128 stands for zero in the data rows.
Some points, one per row:
[107 169  78 112 111 106 144 154 110  47 129 137  55 121  57 148  86 119
 115 144 100 101 196  78]
[136 142 103 149 100 140 160 161  33  68 137 113  67 163  91 109  94  95
 125 136 104  92 233  76]
[153 190 115 123 147 122 117 120  83  58 101 105 122 123 151 122 123 144
 127 104 107 101 164  95]
[109  83 154 109 137 110  89 104 180 150 135 139 153  66 164 127 154 167
 180  69 162 147  41 187]
[190 186  84  98 153 169 141 139 112  82 137  87  90 184  99 119  80 138
 160 130  47 116 194  71]
[120 105 127 111 148 147 130 113 118  84 150 164 173 142 224 106 125 188
 160 135  79 210  84 173]
[109 166  92 105  52 119 144 157 148 111 189 156 116  97  78 127 136 144
 124 158 109 120 114 109]
[115 105 149 116 116  84 120 118 121 134 117 138 136 117 154 161  76 115
 103  99 193  79 130  90]
[151 116 117 118 165 176 109  92 139 129 154 155 166 167 176  94 131 159
 138  82 129 147  28 214]
[150 145 110 139 126 161 151 125 101 114 120 112 113 135  55 118 122 141
 100  99  93 110 172 119]
[116  69 157 113 163  98 144 103 142 128 163 149 138 116 173 137  78 199
 166 130 103 148  79 151]
[149  97 157 121 134 150 137 148 142  96  63 160 146 145 210 123  79 177
 125 124 158 117  84 132]
[134 116 120 126 187 143 140  83 170 126 116 168 144 132 183 148 135 122
 129 139 105 169  83 124]
[111 112 140 118 122 117  67 136 125 131 122 132 183 140 132 132 142 129
 109 100 170  85 171 113]
[193 119 102 170 196 151 130  90 111  82 143  98 122 127 202  77 113 152
 162 101  75 221  46 166]
[152 132  66 112  95 165 125 117  94  99 123 120 107 181  99 125 130 110
 108 144 115  98 155 162]
[145 125 171 167 141 168 119  65 161 131 114 113 148 141 168  84 119 141
 176 127  59 166  88 115]
[177 153  81  91 139 184 111 118 133 137 127  83  78 176 114  85 136 151
  99 143 127 145  85 132]
[150 149 177 107 109 122 114  99 114 135 174 116 139  38  77 102 146 123
 124 135 137 107 128  94]
[141 161 113 179 114 162 118 100  87 117 102 135 139 151 116 164 127 127
 140 140 113 129 101 119]
[ 84  55 188 161 119  77 109 141 161 195 125  71 171 173 105 190 208  41
 109 159 209  90 141 197]
[134 166 118 124 142 160 136 150 128  69 130 156  91 126 129 109 126 169
 129  93 109 150 130 138]
[124 198 133 177 144 138 171 108 104 139 144  89  87 163  72 112 138 120
 139 116 116  80 171  99]
[118 209 108 126 159 192 162 162 125 100 134 124 104 164 105 110 181 154
 133 131  99 118 157  69]
[116 126 147 151  92 115 118 151 154 194 135 119 125 130  62 106 140 114
 115 129 193 108 185 100]
[ 83 121 204 139 163  95 107 152 134 171 107 104  97 127 117  98 181 100
 113 176 161  95 189 165]
[144 118 121 109 139 129 139 110 132 127 144 159 130  52 187 158  99 195
 128 111 116 146  23 208]
[106  72 175 189 124  91 102 111 170 153  99 136  88 149 136 130 150  62
 130 117 138 110 173 144]
[ 50  80 196 167  84  83 108 166 111 208 125 155 107  71  80 141 118 102
 113 161 220  96 157 103]
16 more points follow, each with its number after it:
[ 29 114 168 140  39  32 105 119 144 205 112 165 126  58  77 137 147  98
 116 147 181  48 247 118] 0
[165 153 126 153 134 155 204 156 139 145  92 110 110 132 162 127 145  96
 127 160  73 119 146  95] 1
[131 103  94  52 110  92 122  54 170 138 150 101 182  96 170 141 122 142
 139 115  84 190  85 119] 2
[110 126 161 151 136 123 112 146 146 148 120 122 131 165 114 120 111 129
 119 148 168  83 163  91] 3
[111  69 139  98 145  75  86 158 187 164 180 126 199  61 189 113 163 192
 140  91 127 157  51 177] 4
[159 110  86 115 171 149  92 107 132  89 125 115 149 135 183 118 121 101
 154 135 130 160  70 176] 5
[ 69 107 163 149 108 126  92 163 110 181  67 126 136 167  84 175 147  91
 163 107 181  91  82 127] 6
[114  91 144 120  82  96 160 138  83 178 101 147 135  72  81 117 126 141
 132 116 150 147 112 137] 7
[159 139  95  93  63 113 139 117 119 104 151 142 113 118  71 113 107 140
 117 188 131 108 139 106] 8
[ 99 113 123 111  67  80  84 134 155 173  77 144 118 158 114 148 190 134
  73 151 173  69  92 160] 9
[100 157 112 116 148 154 172 185  70 103 116 171  89 101  59 141 146 123
 125  98 105  80 147  78] 10
[125 131 172 162  91 121 137 185 151 163 121 132 107  97 123 141 171  87
 105 162 168  70 199 115] 11
[128 109 205 119 123  96 128  99 126 135  99 147 172 140 107 134 140  43
 127 141 136  88 130 126] 12
[186 157  77 128 129 141 130 113 102 130 112 128 113 166 104 114 117 159
 161  92 115 128 102 129] 13
[ 47  90 178 102  95  76  91 191  96 208  86 149 140 131 117 209 162 116
 114 165 219 108 193  88] 14
[ 93 139 119 119 143 118 157  96 116 116 131 128 158 141  93 123  96 147
  96 113 172 118 161  80] 15
Which of these numbered points is nearest to each point below, looking only along the 4 directions in which the first points spread most? Its number follows each.
[138  87 108  40 101  88 101  98 164 146 149 238 141  79 159 131 108 175
 128 133 166 158  82 183] > 4
[ 70 167 157 153  89 118 127 143 145 141 136  95 115 131 156 175 162  95
  99 123 174 117 150  94] > 3
[ 79 138 186 150 112 100 160 151 104 152 106  92 108 175  63  95 143 108
  91 147 207  86 196 113] > 11
[ 87  87  78  99 153 139 129 142 166 116 154 162 167  87 192 119  91 221
 153 139  99 160  80 119] > 2
[161  98 109 156 171 180 103 116 143 111 131 124 222 139 197 106  85 130
 158  85  91 209 126  75] > 5
[ 70 155 103 114 143 118 178 136 155 139 110 112 123  76  12 179 127 129
 134 164 121 106 179  98] > 8
[141  93 158 153 203 201 129 151 152 120 121 109 159 193 201 122 117 109
 185 146  91 200  55 144] > 5
[158 102  95 103 121 129 128 129 136 117 167 157 114  79 160 112 116 154
 140 158  98 176 110 144] > 2
[155 128  99 165 174 111 150  60 202  81 148  77 124 131 171 113  98 168
 137  98  88 186  86 204] > 5
[114 131 151 172 130 152 126  98 143 150  67  32  98 168  91 143 174  98
  78 148 146  92 154 131] > 3
[ 81 128 168  60 115  83 144 145 122 169 124 176 170  69 139 168 124 113
 145 120 176 113  72 124] > 7
[143 182 166 131 155 145 131 120 122 105 126  82 136 123 139  92 113 143
 133 130  74 121 119 125] > 13
[151 137 128 173 119 159 109 158 115 131 127  73 109 184  81 102 140  86
 129 147 118 148 130 130] > 1
[145 158 115 127 110 128 182 154  61 106 156  73  85 103  67 116  94  55
 106 142  36 118 242  79] > 10
[159 125 142 150 150 166 146 123 148  66 148 144 139 163 158 104 135 164
 143 119  77 187  49 141] > 5
[ 82 141 112 136  97 101 100 129 121 190 134 144 144  82 170 144 107  73
 114 125 179 109 138 134] > 7
